In the rows, 128 means zero.
Families of rows that turns and mirrors carry onto each other, the same ones carrying the whole set onto itself: the rest of each named row's family, in list order:
5 families of 3 rows:
Rig: [141 148 163 124 142 131 144 128 141 135 111 148 156 136 106 117 123 122
 119 107 150 142 126]
luzu: [128 172 133 108 153 120 140 141 147 141 117 116 132 122 140 118 170 137
 115 104 143 136 109]
rud: [119 145 137 103 114 138 148 127 125 150 111 117 142 133 139 143 149 181
 143 127 121 163 121]
zivuv: [120 172 137 103 135 110 138 111 122 151 112 138 142 133 154 104 174 149
 120 111 143 166  93]
dero: [129 153 165 118 123 135 151 125 133 136 113 157 169 145 108 130 125 146
 122 100 152 153 131]
Nofut: [138 117 157 126 124  94 145 125 134 163 115 159 150 127 130 121 168 141
 107 130 143 161  85]
tisuk: [131 139 134 110 139 136 142 139 140 146 111 101 126 118 133 134 146 155
 140 132 121 144 122]
gezik: [112 180 136  99 124 127 149 137 135 143 120 131 153 137 142 138 172 173
 119  93 143 153 115]
ber: [113 152 145 136 111 108 152 132 120 133 109 158 170 131 128 122 154 192
 117 127 138 163 120]
Noga: [141 121 154 128 135 106 149 156 156 155 121 140 146 118 117 142 165 140
 106 119 141 134 103]
Lubok: [126 125 157 120 107 109 154 144 140 161 121 157 164 134 122 153 168 170
 108 114 142 155 103]
Fid: [135 148 164 121 129 125 143 109 126 142 108 163 163 144 115 108 125 130
 121 112 149 162 117]
sidib: [131 144 143 147 142  96 138 126 125 134 103 147 148 116 130  91 153 150
 114 144 136 154 105]
gud: [126 150 141 145 140 115 149 162 147 124 111 133 154 113 113 127 150 169
 112 124 137 129 130]
geke: [128 137 135 110 129 126 137 112 119 153 106 117 130 126 145 115 149 154
 142 141 121 168 105]

Same family as luzu: zivuv, gezik
Same family as dero: Rig, Fid
Same family as Noga: Nofut, Lubok

Families of rows that turns and mirrors carry onto each other, the same ones carrying the whole set onto itself: the rest of each named row's family, in list order:
5 families of 6 rows:
Susaf: [164  97 117 129 124 160 134 159 141 105  80 106 108 117 138 170]
tuten: [188 145 127 126 136 180 124 140 121 114 109 128 116 148 126 141]
vot: [180 127 125 136 130 177 144 160 125 107  91 116 112 133 139 153]
met: [188 136 118 118 128 182 117 136 125 123 120 121 116 152 110 142]
lag: [153 121 123 110 141 132  83 125 149 119 106 128 121 122 114 169]
nalo: [175 149 129 114 148 157 100 123 133 120 116 137 127 143 116 146]
zudi: [174 135 126 113 139 159  85 120 134 121 120 135 119 143 110 148]
Tane: [189 129 124 124 128 185 111 134 123 115 113 128 111 151 121 138]
Ges: [186 114 119 129 112 184 134 154 130 108  91 117 101 143 132 157]
Zam: [165  98 119 131 115 160 129 160 143 107  81 110 104 122 137 179]
vafav: [149 124 131 111 142 136  98 126 153 123 124 130 130 124 115 174]
bep: [148  98 121 121 127 136 105 147 155 112  90 117 115 114 129 185]
Nat: [148 103 116 122 132 136 115 154 150 117  97 105 121 108 121 184]
siben: [189 129 122 117 121 185 113 133 130 115 109 131 109 157 119 144]
gasov: [170 135 120 108 140 157  92 123 139 128 127 127 127 143 102 153]
zad: [149 102 119 119 134 132 107 144 152 111  86 113 116 109 128 180]
Tisa: [147 116 126 122 145 130 113 147 151 111  90 117 127 108 133 180]
sof: [161 111 125 134 120 154 143 162 141 111  92 107 106 114 133 183]
gatet: [161 112 124 135 134 152 138 163 139 106  82 109 117 113 143 173]
Gam: [144 110 129 124 133 133 117 148 153 117 104 116 120 109 126 188]
nul: [170 139 129 107 139 161 106 119 143 124 131 134 125 145 111 152]
Vutob: [150 119 119 110 141 133  91 133 151 125 116 119 130 121 108 174]
gumik: [182 126 123 130 116 179 151 154 130 112  98 113 103 136 127 161]
riru: [187 140 124 117 127 183 132 133 131 118 118 126 112 152 116 145]
Pivos: [167 102 114 133 121 161 138 166 138 112  91 100 111 118 129 175]
kise: [154 135 128 112 152 132  93 127 148 119 108 130 131 124 119 166]
Radis: [152 114 124 108 136 137  82 126 155 120 110 131 123 128 116 174]
gekin: [184 111 120 132 121 185 135 154 127 106  93 114 105 138 134 149]
Vete: [185 119 115 131 119 184 141 158 125 115 102 108 108 139 123 153]
Sito: [172 130 125 107 133 162  87 119 143 122 119 138 120 149 111 152]

Same family as nul: vafav, sof, Gam, gumik, riru
Same family as Pivos: met, Nat, gasov, Vutob, Vete
Same family as tuten: vot, nalo, Tisa, gatet, kise
Same family as zad: Susaf, lag, zudi, Tane, gekin

Families of rows that turns and mirrors carry onto each other, the same ones carrying the whole set onto itself: the rest of each named row's family, in list order:
8 families of 4 rows:
zur: [125 127 120 114 122 140 103 123 150 130 111 122 105 116 141 124 125 118
 141 138 129 144 139 130 112 143]
meke: [135 115 125 136 118 105 127 131 106 102 127 137 115 126 110 103 130 111
 158 131 134 145 122 115 140 123]
Der: [131 139 115 129 117 140 137 150 160 128 136 118 128 118 147 122 125 132
 119 122 115  98 108 145 111 121]
Riku: [138 121 133 149 141 113 147 146 121 110 136 122 132 128 130 127 117 142
 133 128 124 104 124 143 162 105]
bigi: [136 105 133 139 137 122 137 125 103 122 120 132 119 117 105 119 133 119
 132 140 150 148 140 106 144 124]
pavu: [142 111 124 160 121 119 129 108  96 125 126 134 123 124 127 103 137 113
 129 146 135 143 124 114 146 119]
riva: [120 124 107 113 118 143 112 123 141 116 119 124 115 118 134  99 129 120
 143 127 134 152 140 120 108 144]
kido: [132 106 134 138 131 115 118 116 103 118 121 139 127 143 134 109 129 118
 146 144 134 142 142 116 154 133]
Moza: [114 131 113 132 116 143 137 129 137 129 135 124 152 109 140 126 135 140
 130 104 129  90 120 157 111 120]
roved: [127 141 111 112 122 134 100 102 134 135 121 132 121 127 141 120 126 138
 139 135 144 122 144 123  95 131]
sapi: [131 125 134 156 139 119 162 128 124 124 147 127 141 136 123 118 129 122
 112 119 115 109 109 129 142 100]
Somud: [140  98 127 150 129 114 139 122  90 110 127 128 119 126 117 115 140 116
 135 138 133 137 124 114 146 119]
riza: [118 117 117 126 107 147 102 105 122 135 121 115 134  99 145 118 127 126
 134 124 138 129 128 122 101 141]
Futom: [117 128 134 125 119 143  93 126 140 136 123 133 117 120 153 113 124 118
 146 142 133 130 129 123 102 137]
sim: [134 123 135 146 144 122 165 142 126 116 126 121 135 138  99 128 136 140
 132 110 125 110 120 136 140 106]
bon: [129 119 130 142 143 123 163 142 125 113 147 119 136 134 122 125 133 133
 120 113 112  95 113 133 131 100]
zufep: [135 105 127 142 127 122 123 108  92 125 117 132 130 116 120 118 129 103
 138 120 125 138 136  99 135 128]
Femil: [141 111 135 142 127 109 119 127 110 116 112 136 107 126 121 120 126 113
 159 143 132 140 133 126 152 127]
Mikuv: [114 141 123 122 123 144 139 120 156 146 143 125 140 134 145 122 134 136
 130 116 115 102 119 143 106 116]
bip: [124 113 114 117 114 144 104 107 115 129 122 130 113 114 142 113 145 123
 148 145 141 141 138 124 109 140]
Tivab: [146 118 115 142 129 112 162 139 122 111 134 123 138 140 128 118 131 131
 120 123 117 111 120 140 163 116]
Laf: [126 127 113 124 104 146 107  99 127 148 123 133 121 121 149 108 143 127
 147 142 135 136 133 127 112 135]
vasi: [126 149 121 118 127 142 128 131 147 127 132 113 134 119 125 124 133 159
 136 119 125  94 122 149 102 119]
mudo: [122 136 118 120 136 143 132 143 160 123 135 108 130 118 150 132 115 146
 115 122 121 106 130 148 124 122]
runup: [133 120 124 147 136 119 158 132 109 120 132 139 148 126 116 125 136 116
 134 100 115 100 129 134 145 107]
nunat: [126 147 123 132 140 143 139 131 148 127 131 119 136 137 135 129 118 148
 129 110 130  98 107 140 100 110]
pozed: [127 132 120 111 120 142 100 114 122 134 125 124 118 100 132 117 130 138
 137 148 148 132 142 120 106 136]
volum: [145 108 116 136 123 111 134 109 104 130 119 141 114 122 119 111 126 118
 135 146 156 138 146 115 136 129]
peb: [144 114 125 157 140 121 172 137 117 123 128 129 129 132 112 120 119 129
 126 120 142 115 111 132 141 108]
Zes: [114 134 117 110 127 152 128 128 149 134 141 120 131 123 146 124 137 140
 134 121 118  99 127 143  95 123]
Tulov: [125 121 129 140 129 109 151 154 121 107 152 128 138 128 125 114 119 144
 143 117 128 101 118 126 146  99]
dabi: [111 131 110 117 128 149 135 145 154 122 146 114 138 120 149 108 118 154
 128 113 128 110 136 131 114 120]

Same family as kido: Der, Futom, Tivab
Same family as volum: roved, nunat, peb
Same family as bip: Somud, bon, Zes
Same family as Mikuv: pavu, sapi, Laf
Same family as sim: bigi, vasi, pozed

